Questions about the row below.
1) Report the second largest entry.
2) Report the 2nd entry from the left.
3) Report the entry just right of 0.065.
4) Report the 2nd entry from the right.
5) Report the third entry from the right.
6) Report the 1st entry from the right.
[-0.080, 0.049, 0.065, -0.151, -0.004, 0.139, 0.059]
1) 0.065
2) 0.049
3) -0.151
4) 0.139
5) -0.004
6) 0.059

Questions about the array below.
1) Which number is the entry just right of 243?
2) Which number is the entry just right of 160?
3) Which number is the entry just left of the centre entry?
4) Which number is the largest entry?
5) Which number is the smallest entry?
[[224, 94, 73, 34, 10, 220, 29, 175, 179, 127, 114], [83, 209, 159, 84, 85, 80, 160, 49, 22, 122, 150], [54, 122, 193, 130, 157, 76, 172, 70, 89, 97, 55], [27, 60, 101, 176, 144, 50, 150, 88, 84, 36, 67], [2, 51, 136, 130, 195, 4, 99, 22, 70, 96, 33], [229, 90, 91, 58, 9, 243, 70, 207, 202, 102, 98], [37, 134, 155, 165, 116, 74, 232, 102, 63, 30, 79], [193, 60, 58, 77, 7, 215, 88, 211, 188, 57, 79], [182, 14, 78, 84, 56, 204, 59, 200, 221, 74, 35], [86, 149, 147, 49, 129, 60, 57, 12, 51, 177, 116], [155, 130, 27, 39, 18, 124, 16, 92, 73, 129, 176]]
1) 70
2) 49
3) 9
4) 243
5) 2

Questions about the array below.
1) Read off the entry just left of -0.34.
2) Read off the top entry of the column that holds the smallest entry.
3) Read off the entry just right of -1.42.
4) Read off the entry directly below -1.19.
5) Read off the smallest entry in the first column.
6) Read off the entry just left of 0.72.
7) Read off the entry directly above -0.79.
8) Read off the last entry, reading row by row.
[[-0.38 -0.66 -0.54  0.11 -1.16  1.12]
 [ 0.37 -1.89  0.72  0.68 -0.43  1.56]
 [ 0.70 -1.48 -0.48 -0.08 -1.32  1.11]
 [ 0.79 -1.07 -0.64 -0.20 -1.42  0.81]
 [-0.35 -0.75 -0.52  0.16 -1.16  1.21]
 [-0.59 -0.34 -0.26 -0.15 -1.19  0.92]
 [-0.65 -0.22 -0.15 -0.20 -1.17  0.85]
 [ 0.03 -1.55  0.27  0.55 -0.87  1.63]
 [ 0.68 -1.57 -0.43 -0.05 -1.29  1.16]
 [-0.61 -0.32 -0.25 -0.15 -1.18  0.90]
 [ 0.44 -1.99  0.78  0.68 -0.36  1.56]
 [ 0.10 -1.62  0.38  0.59 -0.79  1.63]]
1) -0.59
2) -0.66
3) 0.81
4) -1.17
5) -0.65
6) -1.89
7) -0.36
8) 1.63

Questions about the grid below. Indices start at 1.
1) Find the bottom-right entry.
2) Find the top-right entry.
3) Find the entry directly below -15.
4) Find the entry directly below the smallest entry.
5) Find the entry in row 3 and column 3.
6) Find the entry just left of -28.
7) Find the entry at row 2, column 2.
8) Find the entry in row 1 and column 2.
[[  4  26 -18  -2   7  -3  -3  -2  22  -9 -25 -25  -8  19]
 [-14  23 -21  66  -2 -20  -8  -5  -1  -9  25  -9  17   5]
 [  0 -54   5  59  -1  -7   8 -15  65  -2  48 -28  -2  -3]
 [  9 -52  -3 -59   6  13   1  28  36   6 -24 -18  -1 -12]
 [  1  -4  -9  30  -5   5   9  19  35  -1 -23 -14  -1  28]
 [ 12  -4   8   0   9  -8   8   0  11  12 -10   4  18  -6]
 [  8 -14  -6  22  -2  19  -9   5 -64  -4  34   1  -1  -6]
 [  2   0  -8 -86   5  -6  15 -16  -9 -22  69  23   4  19]
 [ -2  -9  -3  -4   6   1   5 -21  -9   1  -9  -3   4 -11]]
1) -11
2) 19
3) 28
4) -4
5) 5
6) 48
7) 23
8) 26

Questions about the array below. Counting starts at 1.
1) The entry at row 1, column 2?
2) The entry at row 2, column 1?
3) The bottom-left entry?
4) The entry at row 1, column 1?
5) The top-right entry?
6) The entry directly above the smallest entry?
7) The entry at row 2, column 3?
8) The entry directly below the largest entry?
[[152  78 151 187 122 145 152 126]
 [153 146 179 137 120 179 173 113]
 [130 111 140  83 175 156 141 168]
 [145 142 164  80 111 157 167 170]
 [ 79 173  96 164 134 107  97  63]
 [163  84 168 114 202 183 152 110]
 [ 89 155  91 128 164 112  84  71]
 [ 79 204 102 117 132 111 100  83]
 [114 146 132 161  55 118 140 130]
 [117  77 113 169 117 108 124 157]]
1) 78
2) 153
3) 117
4) 152
5) 126
6) 132
7) 179
8) 146

Questions about the grid below. Indices start at 1.
1) What is the entry just left of 672?
2) What is the entry in the top-right corner?
3) What is the entry in row 1 and column 1?
4) What is the entry at row 2, column 1?
5) What is the entry directly above the smallest entry?
6) What is the bottom entry of the column that holds the smallest entry?
7) What is the bottom entry of the column that holds the largest entry?
8) What is the entry just right of 628?
773,551,502,787,685,453,567,405
568,312,637,517,592,690,645,283
669,265,398,628,631,673,363,313
420,745,507,484,432,268,828,590
688,510,767,710,612,418,666,403
362,590,632,446,344,237,757,485
411,460,504,502,371,300,721,375
692,672,244,591,721,590,377,678
364,747,408,236,506,618,567,705
1) 692
2) 405
3) 773
4) 568
5) 591
6) 236
7) 567
8) 631

Read these off the array that follows.
1) The maximum?
2) The entry just left of -218.608?
3) The entry just left of -142.747?
4) The entry just right of 81.669?
[[101.526, -87.806, 29.170, -198.324, -142.747], [145.323, -91.726, -14.189, -131.595, 105.721], [-36.584, -154.034, 10.222, -269.226, 185.448], [-191.800, 176.963, 159.066, -218.499, 43.157], [-178.962, 112.907, -104.907, -182.576, 90.272], [72.457, -132.621, 81.669, -201.736, -118.898], [-85.992, -218.608, 148.638, -10.496, 129.822], [7.345, -127.867, 136.263, -58.811, -122.208], [-47.861, -90.018, 67.660, -187.179, -115.384]]
1) 185.448
2) -85.992
3) -198.324
4) -201.736

Read these off the grid that follows. Counting starts at 1.
1) Give the bottom entry of the column that holds the smallest entry.
2) Give the entry at row 2, column 1.
3) Give the top-left entry.
4) Give the smallest entry.
5) Give the bottom-left entry.
6) Give the entry just left of 3.
7) Give the entry at row 3, column 1.
8) Give the entry at the centre.
105   86   31  -47    6   -3   34
 64   26  -38    5   21    5  -53
-35  -20   -9   18   76  -60    3
-46  -41   27   -7  -38   40   21
 12  -10   12  -26   26  -68   27
 52  -19   59   -3  -41  -35  -59
-29  -39  -25  -69   40  -13  -63
  8    7  -43   46  -86  -53   64
 49   33   -1    7  -11    6   32
1) -11
2) 64
3) 105
4) -86
5) 49
6) -60
7) -35
8) -26

Questions about the table below.
1) Read off the last entry of the largest entry's row.
2) Read off the entry directly below -4.
3) Read off the entry in the bottom-right corner.
4) Read off the entry in the top-right corner.
5) Read off the entry just right of the centre entry.
6) Read off the bottom-left entry.
7) Read off the entry in the top-left corner.
8) Read off the entry directly above -58.
[[ 13  12  -4 -16  49]
 [ 24  18  -9 -14  37]
 [-24   1   0  18 -29]
 [ 12  11  -7  -7  19]
 [ 36  33 -16 -31  63]
 [ 68  39 -32 -58  93]
 [-17 -22  12  26 -59]]
1) 93
2) -9
3) -59
4) 49
5) -7
6) -17
7) 13
8) -31

Read these off the row that follows.
1) Give the minimum.
2) Give the entry just left of -27.
array([ 38, -45, -10, -27, -23])
1) -45
2) -10

Read these off the matrix that follows. Indices start at 1.
1) What is the top-right entry?
2) What is the entry at row 3, column 1?
3) What is the entry at row 2, column 2?
4) What is the entry in row 1 and column 3?
5) What is the entry directly above the smallest entry?
6) What is the entry in row 2 and column 3?
7) What is the entry directly below the smallest entry?
8) What is the entry directly above the largest entry?
57,29,-13,7,-26,-16,1,-5,9,-12
-2,-4,-2,-1,2,1,0,0,3,5
-14,-8,3,-1,7,5,0,1,-3,2
-29,-60,-31,-37,44,23,-18,2,54,102
5,3,-1,1,-2,-1,1,-1,1,-2
-7,-14,-7,-8,9,5,-3,0,11,23
11,21,12,15,-17,-8,7,0,-20,-39
8,16,8,11,-12,-6,5,1,-15,-26
18,34,17,22,-27,-14,11,-1,-33,-62
-21,-12,4,-2,10,8,1,2,-3,5
-4,-8,-4,-4,6,4,-2,0,7,13
-10,-19,-10,-13,16,8,-7,0,19,35
-16,-8,3,-1,8,5,1,1,-3,5
1) -12
2) -14
3) -4
4) -13
5) -26
6) -2
7) 5
8) 2
